Questions about the array below. Indices start at 1.
1) What is the entry at row 1, column 3?
2) What is the entry just right of 132?
3) What is the entry in row 3 and column 1?
4) What is the entry directly below 127?
5) What is the entry at row 2, column 1?
6) What is the entry in row 2 and column 3?
7) What is the entry in the bottom-right corner?
8) What is the entry at row 3, column 2?
[[128 128 125 116 144]
 [100 136 140 147 123]
 [113 123 127 141 149]
 [134 143 119 149 111]
 [135 148 147 130 120]
 [141 107 140 143 106]
 [111 112 150 133 135]
 [111 141 115 130 144]
 [109 128 144 120 116]
 [133 107 113 150 143]
 [140 115 149 110 139]
 [132 136 118 118 143]]
1) 125
2) 136
3) 113
4) 119
5) 100
6) 140
7) 143
8) 123

B =
[[125 116 124 115 125 118 125 124 138]
 [136 137 130 128 122 131 119 139 136]
 [131 137 128 138 122 141 128 129 123]
 [125 130 134 135 133 128 130 132 117]
 [134 136 129 135 147 115 120 137 127]
 [106 105 132 119 109 148 141 116 126]]
The smallest entry in the last column: 117
The second entry, reading row by row?
A: 116
The entry in the bottom-right corner is 126
The third-last entry, reading row by row?
A: 141
The largest entry in the first column -> 136
The 2nd smallest entry?
A: 106
The first entry in reading order?
A: 125
The entry just left of 126?
A: 116
The 3rd entry, reading row by row: 124
The largest entry in the last column?
A: 138
The minimum: 105
The 5th entry from the end, reading row by row is 109
The second entry on the diagonal from the top-right corner?
A: 139
The largest entry is 148
The third entry on the main diagonal -> 128
The third entry on the diagonal from the top-right corner?
A: 128
The fourth entry in reading order: 115
The entry directly above the smallest entry -> 136
The entry directly above the largest entry is 115

W =
[[143 144 152 149 145]
 [146 148 144 146 150]
 [146 141 156 144 141]
 [145 144 142 147 148]
 [145 144 146 145 145]
 [150 143 142 146 146]
 [148 151 137 143 158]
 [145 142 152 147 141]
 [146 145 142 150 148]
 [149 147 147 147 141]
 [144 150 140 142 146]
 [145 147 149 150 144]
 [143 144 155 146 141]
 [142 142 152 145 143]
 [143 147 141 146 149]]
The 2nd entry in reading order is 144
Give the entry in the top-left corner.
143
Give the last entry, reading row by row.
149
Give the last entry in the row that holds the smallest entry.
158
The smallest entry in the first column: 142
The entry in the bottom-left corner is 143
The first entry in the row that holds the largest entry -> 148
The top entry of the column that holds the largest entry is 145
Give the entry directly above the centre entry.
137
Give the top entry of the column that holds the smallest entry.
152
The third entry on the diagonal from the top-right corner is 156
The 3rd entry from the end, reading row by row -> 141
Give the entry just left of the largest entry.
143
Give the fourth entry from the end, reading row by row.
147
The entry at the centre: 152

[[112 136 128 120 138 126 126 131 131 125 126 132 134 132 121]
 [120 143 130 124 111 141 124 130 130 145 127 133 112 130 127]
 [116 139 124 135 137 128 134 127 130 130 128 126 135 122 137]
 [127 138 124 122 125 118 129 132 122 111 129 126 130 125 118]
 [123 121 128 124 140 129 124 131 121 152 130 130 134 130 121]
 [110 141 130 127 133 129 128 128 130 128 130 130 130 127 125]
 [126 120 127 125 139 130 127 129 121 145 126 126 143 133 128]]
Report the smallest entry in the last column.
Answer: 118
Report the bottom-right entry.
Answer: 128
Report the third-last entry, reading row by row.
Answer: 143
The top-right entry is 121
Report the entry in the top-left corner.
Answer: 112
Report the entry just right of the smallest entry.
Answer: 141
Report the fourth entry, reading row by row.
Answer: 120
The entry directly above the largest entry -> 111
The entry just left of the largest entry: 121
Report the entry directly above the smallest entry.
Answer: 123
The bottom-left entry -> 126
Report the largest entry in the last row.
Answer: 145
The 2nd entry from the end, reading row by row: 133
Report the fifth entry from the end, reading row by row.
Answer: 126
The largest entry in the first column is 127
The entry directly above the centre entry is 127
Report the entry just right of the largest entry.
Answer: 130
Report the entry just right of the centre entry.
Answer: 122
Report the centre entry.
Answer: 132
Report the largest entry.
Answer: 152
Report the 2nd entry on the main diagonal.
Answer: 143
The last entry in the row that holds the smallest entry: 125
Report the second entry on the diagonal from the top-right corner.
Answer: 130
Report the first entry of the smallest entry's row.
Answer: 110
The third entry, reading row by row is 128
Report the fourth entry from the end, reading row by row.
Answer: 126
Report the smallest entry in the last row.
Answer: 120
The largest entry in the last column is 137
The third entry on the diagonal from the top-right corner is 135
Report the top entry of the column that holds the largest entry.
Answer: 125

data =
[[125 139 133 129 107 128]
 [139 121 133 134 143 122]
 [119 134 131 129 122 139]
 [128 124 127 131 136 124]
 [149 121 131 150 132 128]
 [120 135 131 109 120 124]
 [125 125 120 124 115 140]
 [135 117 122 117 139 150]
 [117 132 125 132 125 128]
 [130 127 121 129 127 120]
 [121 126 135 113 123 130]
 [131 131 110 121 118 117]
 [152 121 132 145 134 139]
 [126 130 130 116 117 131]]
Indices start at 1.
Give the entry at row 2, column 1.
A: 139
The entry at row 3, column 1: 119
The entry in row 1 and column 3 is 133
Give the minimum.
A: 107
The top-left entry -> 125
Give the entry just left of 140.
A: 115
Give the entry directly above the largest entry.
A: 131
Give the top-right entry.
A: 128
The bottom entry of the column that holds the smallest entry is 117
Give the bottom-right entry.
A: 131
The entry at row 2, column 3: 133
The entry just left of the smallest entry is 129
Give the largest entry.
A: 152
The entry directly below the largest entry -> 126
The entry just right of 115 -> 140
The entry in row 3 and column 2: 134
The entry at row 1, column 2: 139
The entry just right of the largest entry is 121
Give the entry in row 3 and column 3.
A: 131

A = [139, 150, 132, 103, 101, 139, 123, 133, 124, 113, 128, 141, 106, 130, 111]
The entry just right of 123 -> 133
Give the entry just right of 124.
Answer: 113
Give the median of all entries.
Answer: 128
The entry just left of 111 is 130

X =
[[134 128 124 129 131 140 124 136 121 127 110 135]
 [130 135 115 133 140 127 123 124 117 143 132 136]
 [121 132 133 115 121 145 124 122 145 141 132 119]
 [140 130 132 117 120 128 115 114 133 128 131 119]
 [133 132 126 132 132 145 123 135 121 114 108 134]
 [141 135 129 122 129 126 116 114 131 111 129 124]
 [136 128 118 130 133 133 121 131 114 142 117 136]
 [135 128 120 134 131 142 121 135 110 136 109 137]
 [129 129 134 118 117 139 121 120 137 139 130 118]
 [135 137 128 128 134 136 120 124 128 103 119 130]
 [111 139 126 124 135 144 130 124 142 138 139 127]
 [117 140 117 132 143 133 127 122 129 138 141 134]]
Indices start at 1.
The entry in row 1 and column 2 is 128
Which number is the entry in the top-right corner?
A: 135
The entry in row 3 and column 1: 121
Which number is the bottom-left entry?
A: 117
Which number is the entry in row 1 and column 1?
A: 134
Which number is the entry directly above the smallest entry?
A: 139
The smallest entry: 103
The entry in the bottom-right corner is 134
Which number is the entry just right of the smallest entry?
A: 119
Which number is the bottom entry of the column that holds the smallest entry?
A: 138
Which number is the entry in row 1 and column 3?
A: 124
The entry in row 3 and column 3 is 133
Which number is the entry in row 2 and column 1?
A: 130
Which number is the top entry of the column that holds the smallest entry?
A: 127

array([129, 145, 125, 115, 146, 138, 126, 152])
Which number is the first entry? 129
The second entry from the left: 145
Which number is the second smallest entry? 125

Read these off the table that follows.
1) Which number is the smallest entry in the first row?
2) Which number is the entry in the bottom-right corner?
3) Which number is the bottom-left entry?
4) Which number is the entry just left of the largest entry?
5) Which number is the entry directly above the smallest entry?
6) Which number is the fifth entry in reading order?
7) Which number is the largest entry in the last row?
8) Which number is the entry directly below the smallest entry?
[[126 131 133 128 128]
 [123 115 132 134 128]
 [126 124 130 138 144]
 [133 122 120 113 121]
 [132 133 134 128 113]
 [132 133 124 120 120]
 [123 127 122 129 123]
 [125 134 118 124 139]
 [129 130 134 129 122]
 [133 128 116 128 106]
 [128 125 120 108 140]
 [123 134 133 134 140]
 [124 117 131 134 130]]
1) 126
2) 130
3) 124
4) 138
5) 122
6) 128
7) 134
8) 140
